In the data rows, the value 128 means zero.
Here is a table of points, one per row:
[148 107  92 147  91 123 103  99 182  84 127 105 144  91 141 139 125  55  58 143 111  95 153 168 147 134 108 158 119  46 158  24 177  90 140 133 102 126 109 137 212]
[164 144  77 198 176 145 103 147  95 127 111 128 151  96 153 143 102  99  97 161 131 154 134 101  66 173 120 159  21 149 146  86  99  95 147 116 146 135 132 104 134]
[110 137 206 149 221 137  77 142 162 113 116  64 122  96 140 148  90 144  83 134  78  90 156  96 173 134 131 136  87 102 105 123 113 117 135 188 132 151 157 154 161]
[105 101 112  66 184 155 176 167 183 155 116  93 120  79 114 129 212 167  66 153 139 108 167 162 139 125 160  91 113 151 121  74 119  95 115 110 107 162 177 161 124]
[141 190 166 133 120 165 115 139 144 113 165 185  88  80 144 118 159 169 107 112 149  87 150  92 130  99 125 112 127 157 202  36 130  99 169 170 126 146 146  97 157]
[175 136 115 108 150 119 158 202 172  84 149  39 120  85 136 127 122 221 184 120  58  81 100 114 109 126 152 169 168 147 132 187  87 141 172 151 161 123 141 116 184]
[125  92  83  79 147 117  71 199 106 140 141 142 118 122 151 119 150 116 100 134 128  61  91  99  96 140 140 106 163 179  97 109 156  88 216 137  90 118  61 130 130]
[107  99 141 181 126 161 145 129 128 120 104 135 155 110 156 142 135 203 109 151 142 142 125 133  77  90 152  94 164  91 220 186  87  38 159 127 160 151  80 119 110]
[130 107 155  58 189 124 113  88 117 121  97 164  57  87 145 163 127 138 158 135 119 155 118 152 105  88 128 138 186 130  89  71  93  49  98 132 144 147  91 114 139]
[115 218  73 125  85  98 153 139  75 102 106 215 118 124 113 122 158 160 131 165  57 146  99 117 152 160 140  79 173 160 138  74 124 119 135 161 167  95 110 127 122]
[112  85 116  61 146  76 198  92  96  97 111 118 189 137 128 126 167  91 155 174 192  95 135 119 124 175 149 200 155 119 115 136 106  83 121 194 149 114 119 150 109]
[ 89  91  66 129  67 135  87  97  98  81 123 100 132 122 169  81 177 219 147 146 133 124 111  86 180 103 129 231 154 159  87 126 117 107 139 109 135 140 126 133 140]
[100 134 214 145  71 105 158  65 107 141 145 113 111 170 125 175  97 130 156 168  88 115 115  94 154 124 183 206 160 153  99  74 146  95 137 110 126 115 125 106 136]
[107 118 164 147 187 120 134  52 143 127 122  74 115 168 155 134 149 147  92 113 101 111 129  97  94 141 145 145 130 166 135  48 109 122 106 141 157  67  74 155  96]
[ 95 109  97 127 164 136 131 184 157 159  90 176 105 143 130 130 140  74 151  46 154 150 117  92 146 136 169 124 147  88  74 139 129 108 159  89 190 108 131 103 123]
[ 81 143 138 127 120 104  91 174 135 120 131 107 143 143 125 164 142 137 149 128 136 187 117 139 144 159 159 111 134 141 119  82  69 107 122 167 118  54  99 150 170]
[111 113 134 116  92 152 172 129 126 137 133  63 108 155  90  64  77 137 110 126 163 147 137 110 159 151 148  80 147  84 141  86  87  75 139 126 127  69 114 139 117]
[163 160  84  54 157 149 148 174 175 101 161 180 115 159 145 165 111 127 127 177 149  94 139 115  93 113 131 164 103  62 128 183 179 196  89  79 111 109 118 148 124]
[124 135  67 139 138 176 141 134 164 121 110 160 104 143 143 143 104  78 135 135  93 152  96 136 109 146 117 127  82 158 177 167 107 122  52  84  93 143 174 148 167]
[119 165  98 219 176  85 153 179 135 161 117 105 130 167 172 136 129 131 154 138 104 107 129 143 126 156  94 113 129  53 132  73 108 159 111  73  36 173 203 141 121]
[173 158  99 101  28 149 198 175 164 165 132  45 101 136 159 116 128 112 136 140 124 130 142 143 115 140 155  91 110 132 188 115 141 133 114  61 132 132 159 164 122]
[192 199 109 110 125 126 176 138 124 157 136 169 102 160 187  85 119 144 152 120 151 171 123  90 113 123 147 106  98 140 110 141 133 125 127 192 126 183 172 195 115]
[123 111  81 170  67 118 204  78 108 140 119 177 164 124 160 129  39 109  94  43 109  80 117 151 117  95 161 135 109  65 154 117 121 165 107 153 165 181 144 122 107]
[155 111 127  76  70 147  96  97 101 184 142 173 121 127 116 177  84 151 132 106 114  75  78 129  63 128 158 110 105 116  90 127  86 156  74 128 117 139 169 130 178]
[119 102  81 122 100 180 178 132 131 161 112 132 148 151  99 169 144  81 130 116  90 133 185 109  80 101 112 179 135 121 121  85 126 176 168 152 123 183  92 203 103]
[161 126 165 130  66 133  94 147 134 184 123 128 156 142 121 149 153  99  94 123 127 110 112  94 148  96 178 109 189 113 130 215  88 167  65  75  97 142 152 131 124]
[176 157  85 149 162 114  90  84 196 175 120 167 161 136 137  88 137  66 146  99  95  79 117 112 113 152 154 166 194 137 162 130 136 139 113 153 128 144 143 110  95]
[155 143  59  63 120 149 135 150 114 170  89 110 167 150  82 177 142 163 130  81 176 136 118 168 144  86 116 157 142 141 133  50  99 182  97 204 108 147 126 121  98]
[100 165  88 187 142 149  93  90 146 175 109 120 172 144  88 146  68 173 119 101 147 144 152 166  97 117 121 119 150 185  94 175 133  93 162 104 120 112 136 198 154]
[110 121  98 114 143 120 100 122  49 121  64 123 147 141  91  87  78 108 145 135 126 153 144 140 117  72 141 146 152 131 179 139 155 162 162  86 102 110 158 125 105]
[170 127 183 101 118 113  73 168 142 128  74  98 142 135 111 100 120  63 144  86 152 150 115 131 118  96 177 153 154 182 144 145 137 198 142 132 110  93 144 150 141]
[180 171 145 165 130 163  77 122 165 100  76 165 206 190  55  88  78 155 132 138 147 113 137 145 132 125 163 165 136 144  89 185 123 104 145 108  79 127 133 123 125]
[130 153 155 131 116  87  99  29 148 106  95 141 157 132  78  90 133  75 132 129 159 163 134 155 103  67 170 135 129 200 149 162 133 142 131 134  89 123 150 154 124]
[110 166  99 119 109  94  69 130 166 112 120 110 148 116 104 114 111 167 117  90 147 196  89 141 102 114 184 236 110  81 134 114 182 173 110 114  49 106 143 124  57]
[113 190  48 111  94 137  87  62 157 131 100  47  86 138 167 140 114 101  33 173 158 157 120 147  77 137  71  98 144  95  73 177 167 138 156 162 129 166 142  88 119]
[145 157 124 105 163  94 195 172 120 171 164 103 132 126 152 110  57  96  54 199  97 162 125 164 146 100  32 205 158 156 135 148 123 144 127  88 141 154 123  95 125]
[159 118 100 113 158 174 134 140 129 125 171 132 143 141 104 127  80 107 148 135 150 137  55 100 151 171 125 167  96 126 141 109 171 157  71 134 183 195  76 137 149]
[163  90 103 141 165  63  74 148  94 142 140 136 103  64 120 163  77 188 118 133 144 124 127 111 185 145 135  73 111 162 144 166 137 152 116  57 126 184  79 157  88]
[119 189 118 103 160 111 149  74 125 138 146 104 139  84 144  86 117 131 165 106 169 140 115 180 149 141 136  85 128 105 102 104 102 152 125  32 119 176  52  96 162]
[ 94  96 110 124 125 111  91  95 122 165 202  28 178 152 115 138 128  81 134 149 136 166  99 144 120 113 142  82 113 142 162 137 144 119 137 178 125 174 123  74 142]
[145 120 140 110 203 131 178  51 109 156 128 129 148  77 143 138 154 128 120 141 124 127 136 127 158 159 168  95 128 135 176 177 195 160 147 117 153  89 137 105 173]
[124 180 127 107 116 150 102  99 102 158 118 124 145  81 134 116 134 114 200 141 126  98 138  71 142 129  58 137 127  78 165 155 139  72  90  91 103  92 137 125 144]
[126  92  88 112 105  78 131 127 134 155 101 128 160 125 125 157 152 172 156 112 101 143  98  74 139  86  76  56  95 121 130 148 189 101 108 154 141  91 152 116 137]
[146  78 148 114 154 155 113  85  93 133 152 134 113 126 169  68 134 111 121 129  78 173 155 100 151 145 131 120 115  68  80 119  86 109  97 143  87 108 116 148 125]
[144 110 196 145 112 103 226 108 174 113 132 106 126 111 132 173 133 120 121  85 160 134 118  89 152 125  77 134  91 152  93 187 119  60 116  71 131  93 164 119 105]
[ 71 140 204  83 128 149  71 136  59 103 140 165 106 132 132 130 126 103  88 112 123 119 141 102 123 155 118 169 113  71  87 161  67 166 138 116 172 110 133 170 153]
[133 114 166 173 192 114 115 168  99  96 180 123 189 126 110  94 150 131 152 105 164 152  96  82  96  82 128  93 167  94 101 106 150 113  95 106 150 116 169 120 185]
[143 110 118  99 138 139 137 140  44 107 152  96  96 144  90 137 186 114  99  55 106 109  87 161 157 120 100 176 109 150 176 127  77  77 144 125 104  95 169 160 123]
[111 182 123 226 119 114 156  85 156  99 150 153  93 115  78 124 187 124 121 136 145 138  71  84 132 118 106 115 144 107 157 137  99 176 126 126 174  83 143 160 128]
[ 96  69 137  49 151 126 144  73 155  86 168 167 138 155  87  93 105 187 140  98 111 142 127 106 130 172  93  79 161  82 159 108 100 125 142 154 103 102 175 135  94]
[ 82  56 169 146 125 158 200 115 140  98 113 153 150 173 115  84 158 145 107 119 136  75  78 115  99 149 127 127 135 162 103  79 109 151 162  65 118 106 106 117 133]
[182 143 139 124 150 144 200 136  94  73 132 124 138 147 145 178  86 116 125 157 120 153 172 101 140 117 119   7 135 165  88 105 138 199 135 144  89 133 123 120 151]
[127 156 146  84 121  83 137 179 167 107 132 191 122 128 109 164  99  79 131 125 131 123 150 105 129 126 127  96 107 129 138 126  76 126 136 104 154 187  99 101  95]
[147  72 122 175 183 121 133 139 145 144 111 140  46 154 134 120  82 147 144 212 180  69 147 165 135  75 131 114  83 113 112 131 104 138 138 160 138  77 133 151 120]
[161  51 171 142  51 150  64 174 147 136 117 149 145  77 154 115 111  87 136 174 134 144 154 151 125 120  87 126 108 192  55  51 130 144 134 112 178 117 210 133  63]
[100 128 133 184 162 213 164 161 115  88 153 159 116  36 131 142 113  57 151 154  64 126  85 186 155 107 133  74 132 146  90 188 159 140 148 195 103  79 143 128  41]
[174 158 174 101 129 116 112 102 130 168 127 134 128 113  87 133 227 149 135 157  96 138 143 161 135 121 136 124  77  18  98 125 144 117 194 114 157 164 136  91 140]
[129 136 119 147  36 102  78 129 173 114 142 144 168 135 150 164 160 115 163 150 150  93 150 158 179 122  90  87  91 122 139 140 104 127 150 151 159 119  70 127 125]
[ 81 138 135 116 159 107  91 197 111 143 165 198 139 188 178 134 171 157  97 143 111 158 164 177 156 127 116 119 116 158 133 158 189 110 132 110 155 118 109 139 132]
[ 84 180 187  73 109 106 152 170 103 101 109  53 139 124 137  74 132 135 154 110 109  69 155 136 131 123  92  97  62 174  95 155 182 133  86 140 152 131  90  97  99]
[126 116 255 142 101 118  65 137 125 122 120 139 101 155 156 135 147 149 144 107 158 145 112 190 127 166  93  99 129  96 185 172 180 145 119 141 147 158 105 129 107]
[133  90 178 222  73 146 175 159  70 108 124  92  73  80  99 136 135 153 148  96 142 159 171 157  81 218  89 142 167 123  74 177 165 102 109 182 108 150  80 145 100]
[ 86 121 156 108 112 119 123  63 114  98 150 175  74 131 163 149 142 120 171 128 162 128 177 156 142 174 105 189 144 181 171 147 153 196 153 138 114 120 109  56 135]
[ 83  50 147 173  84 123 143 204 153 158 135 189  91 137  97  80 146 158 118 129 127 156 178 140 143 147 116 170 120 152 153 166 149 144 111 216 106 140  96  39 184]
[121 100  70 224 144 138  70 100  75 104 158  78  59 180 103 132 173 137 153  84 118 130 194 144 149 143 147 117 141 159 113 150 137 104 100 100 176 125 109  57 122]
Along one direction, these points spread out more than along any other. How many in every 100 of the points above lie lower along it than each point below? Answers are rounded to whole numbers. More than half of the points above lie lower than the first one.
[133  90 178 222  73 146 175 159  70 108 124  92  73  80  99 136 135 153 148  96 142 159 171 157  81 218  89 142 167 123  74 177 165 102 109 182 108 150  80 145 100] 0
[180 171 145 165 130 163  77 122 165 100  76 165 206 190  55  88  78 155 132 138 147 113 137 145 132 125 163 165 136 144  89 185 123 104 145 108  79 127 133 123 125] 75
[146  78 148 114 154 155 113  85  93 133 152 134 113 126 169  68 134 111 121 129  78 173 155 100 151 145 131 120 115  68  80 119  86 109  97 143  87 108 116 148 125] 34
[126 116 255 142 101 118  65 137 125 122 120 139 101 155 156 135 147 149 144 107 158 145 112 190 127 166  93  99 129  96 185 172 180 145 119 141 147 158 105 129 107] 11
[125  92  83  79 147 117  71 199 106 140 141 142 118 122 151 119 150 116 100 134 128  61  91  99  96 140 140 106 163 179  97 109 156  88 216 137  90 118  61 130 130] 28
[ 84 180 187  73 109 106 152 170 103 101 109  53 139 124 137  74 132 135 154 110 109  69 155 136 131 123  92  97  62 174  95 155 182 133  86 140 152 131  90  97  99] 18
[119 165  98 219 176  85 153 179 135 161 117 105 130 167 172 136 129 131 154 138 104 107 129 143 126 156  94 113 129  53 132  73 108 159 111  73  36 173 203 141 121] 91
[141 190 166 133 120 165 115 139 144 113 165 185  88  80 144 118 159 169 107 112 149  87 150  92 130  99 125 112 127 157 202  36 130  99 169 170 126 146 146  97 157] 22
[143 110 118  99 138 139 137 140  44 107 152  96  96 144  90 137 186 114  99  55 106 109  87 161 157 120 100 176 109 150 176 127  77  77 144 125 104  95 169 160 123] 31
[107  99 141 181 126 161 145 129 128 120 104 135 155 110 156 142 135 203 109 151 142 142 125 133  77  90 152  94 164  91 220 186  87  38 159 127 160 151  80 119 110] 12
[110 166  99 119 109  94  69 130 166 112 120 110 148 116 104 114 111 167 117  90 147 196  89 141 102 114 184 236 110  81 134 114 182 173 110 114  49 106 143 124  57] 92
[175 136 115 108 150 119 158 202 172  84 149  39 120  85 136 127 122 221 184 120  58  81 100 114 109 126 152 169 168 147 132 187  87 141 172 151 161 123 141 116 184] 38
[ 86 121 156 108 112 119 123  63 114  98 150 175  74 131 163 149 142 120 171 128 162 128 177 156 142 174 105 189 144 181 171 147 153 196 153 138 114 120 109  56 135] 14
